In the rows, 128 means zero.
Each path is a new rotation, seen through one point. The rows after it are directions, each followed by how far the rotation turns it, in degrees a step (0 if it stays put).
Each turn is a multiple of 5 degrees from 10 to 175, or 0.
Each row of a path follows its step; steps can be skipped.

step 1: [132 132 133 122 125 134 131 135 122 111 140 113 119 147 130 132 121 119
 120 131 129 116 119 141 111 117 131 138 129 114 126 118 131 128 115 142
 122 129 129 130 129 122 140 126 120 117 131 130 130 129 129 125 121 128
 132 119 146 123 119 124 112 125]
step 2: [134 110 131 122 119 133 124 134 143 124 119 120 115 123 134 139 118 113
 122 132 125 129 128 139 134 119 139 122 126 133 121 127 136 133 135 134
 115 139 142 147 129 130 136 119 126 120 127 135 127 127 148 127 132 111
 131 128 116 129 126 130 132 120]
step 3: [116 136 127 134 119 131 136 140 134 124 135 118 130 119 126 153 124 134
 113 129 127 126 120 126 127 111 135 122 119 110 126 123 122 122 132 132
 137 134 123 117 114 134 130 121 140 120 142 135 122 127 133 132 123 122
 139 115 128 121 125 139 130 124]
step 5: [115 113 125 124 132 120 132 132 131 128 125 109 114 124 129 137 123 124
 125 136 124 139 135 131 124 117 138 137 132 131 120 135 129 115 122 121
 124 138 136 119 127 131 147 125 144 128 140 127 129 121 144 123 131 127
 122 138 130 139 125 137 145 123]
step 7: [123 124 116 123 124 129 119 137 147 140 146 117 133 121 142 131 131 132
 121 132 124 134 130 124 126 127 137 116 135 125 124 126 127 123 133 140
 121 121 135 135 141 139 138 123 132 134 116 149 124 125 121 132 133 133
 119 142 127 142 128 117 139 127]
step 10: [118 124 137 122 122 136 112 131 145 122 138 133 131 134 132 139 129 131
 117 149 118 145 120 121 125 131 126 127 126 127 141 132 127 126 138 120
 121 115 133 135 138 120 149 121 131 131 127 122 132 127 132 138 138 125
 128 127 139 143 122 124 136 126]
step 13: [103 122 147 125 130 126 130 114 124 117 133 126 123 125 128 143 114 123
 129 132 130 130 132 123 120 131 124 124 127 115 129 121 131 133 124 122
 124 114 121 119 135 117 140 118 129 117 129 114 134 122 134 146 134 135
 139 122 120 133 123 125 135 124]
step 16: [120 123 122 136 123 125 135 111 125 131 144 114 133 118 128 132 127 128
 130 121 137 119 120 121 130 113 132 139 119 108 125 124 129 126 141 145
 129 127 128 122 135 134 128 120 125 118 128 115 134 116 143 135 123 132
 145 124 112 133 130 123 121 126]
Speeds:
[127 127 126 128 125 129 127 130 130 129 127 130 132 129 127 128 128 130
 131 124 129 127 133 126 129 131 124 127 131 127 129 130 129 128 127 125
 130 127 127 130 127 127 133 126 126 131 129 129 128 126 128 129 129 128
 124 123 130 133 126 128 126 132] => 25
[125 125 130 130 126 132 124 133 130 124 128 130 127 128 129 125 126 128
 128 133 129 131 127 127 128 128 129 126 131 131 126 128 128 126 131 128
 129 126 126 128 126 130 127 128 127 124 127 127 125 130 129 126 129 129
 125 128 125 128 128 130 123 127] => 90
[125 127 135 127 125 128 129 127 132 129 127 127 126 126 130 129 130 126
 125 126 126 130 129 127 130 129 123 125 128 129 133 129 126 129 129 128
 129 128 129 129 128 130 127 130 129 129 127 131 127 129 126 125 128 128
 131 127 129 127 126 129 128 127] => 95
[128 126 126 130 128 128 128 128 130 128 128 129 127 130 130 129 126 125
 127 130 130 128 127 132 130 127 127 127 131 129 132 129 131 130 127 127
 128 128 125 132 127 129 132 128 130 134 125 125 126 128 129 132 126 132
 129 129 125 128 132 126 130 125] => 135

step 1: [122 137 132 113 140 148 119 124 132 120 132 119 125 111 142 128 116 135
 130 127 129 123 123 125 132 126 129 138 120 114 144 120 136 130 138 119
 122 128 127 126 128 124 112 128 125 121 131 120 133 137 110 130 130 144
 127 130 123 136 118 140 127 143]
step 2: [130 127 125 132 137 122 130 134 127 134 128 137 137 119 127 135 130 129
 121 131 146 123 140 110 123 132 137 122 125 129 136 146 140 127 116 126
 132 144 104 125 126 129 102 123 131 129 136 135 128 123 125 131 135 131
 139 119 141 121 126 115 130 128]
step 7: [137 121 120 126 129 128 137 139 128 108 127 129 136 123 130 142 127 150
 136 127 136 132 134 123 125 118 125 126 127 135 148 125 138 134 123 130
 134 142 125 124 116 117 121 112 121 119 140 131 134 124 134 131 119 145
 128 140 142 129 131 120 128 134]
step 9: [142 142 113 139 123 137 115 127 139 132 115 121 122 116 143 130 125 117
 143 131 142 115 125 122 137 125 125 130 123 125 131 129 121 120 127 131
 146 119 120 129 141 124 117 136 132 123 123 125 132 120 115 128 134 131
 121 115 138 135 130 128 128 138]
step 10: [120 128 138 134 140 132 124 128 136 133 134 126 124 118 125 114 127 131
 127 128 130 133 123 122 137 127 133 140 126 150 132 131 141 147 123 121
 141 132 105 127 130 134 126  97 120 135 141 130 135 125 122 131 119 131
 127 125 122 133 119 129 126 135]
step 11: [121 134 122 136 140 133 123 115 127 138 133 142 122 136 140 125 124 142
 119 135 142 133 129 129 133 129 124 135 129 106 136 118 136 132 136 130
 114 137 130 127 115 129 117 127 119 133 132 125 127 133 132 143 127 124
 133 121 137 134 137 100 120 120]
step 16: [145 137 130 130 126 144 118 136 129 120 132 135 126 126 144 127 122 130
 127 121 133 146 118 120 147 122 119 131 129 128 142 116 132 124 138 121
 131 133 127 113 109 138 109 128 131 127 136 121 129 128 126 135 110 122
 132 117 120 134 124 124 129 123]
step 17: [124 139 125 129 137 129 126 131 126 142 115 121 118 114 125 144 130 128
 119 116 140 117 138 137 130 136 143 136 124 130 132 119 134 123 117 124
 136 136 126 137 123 122 114 114 126 122 115 126 155 126 122 128 130 128
 126 122 135 129 127 117 120 117]
Speeds:
[129 130 134 128 132 130 128 129 128 126 127 129 127 126 125 129 129 128
 125 124 125 126 129 130 130 127 128 127 129 131 126 127 133 129 126 128
 129 127 127 127 129 130 128 129 129 128 127 133 123 129 129 128 131 124
 131 124 127 126 127 127 126 129] => 170
[124 128 128 128 126 123 126 127 127 128 126 127 126 125 130 127 130 129
 128 127 131 126 129 124 128 130 130 130 130 131 125 127 132 126 126 126
 125 129 133 124 126 129 126 127 129 130 128 126 125 128 129 129 132 126
 126 128 130 129 132 128 131 127] => 120
[125 128 131 128 128 127 130 127 129 128 129 123 129 130 132 127 126 128
 128 126 127 129 129 124 127 125 127 128 126 125 126 130 129 130 129 127
 127 128 124 129 132 127 126 126 126 129 123 132 129 126 123 128 130 128
 127 127 128 130 132 132 129 128] => 85
[128 127 128 129 129 126 126 125 129 122 126 128 129 131 129 126 130 131
 127 128 128 130 127 129 126 125 129 126 132 128 132 123 129 129 130 130
 128 130 124 130 128 127 132 129 128 128 125 123 126 130 130 131 130 127
 129 129 128 127 130 129 127 128] => 95
[129 125 132 129 128 126 129 126 128 128 132 128 128 127 125 129 130 126
 126 130 129 130 124 131 125 130 128 126 127 131 123 124 126 129 127 127
 129 131 128 128 128 130 128 122 127 127 128 127 129 126 124 129 129 129
 128 130 130 125 127 129 127 130] => 145
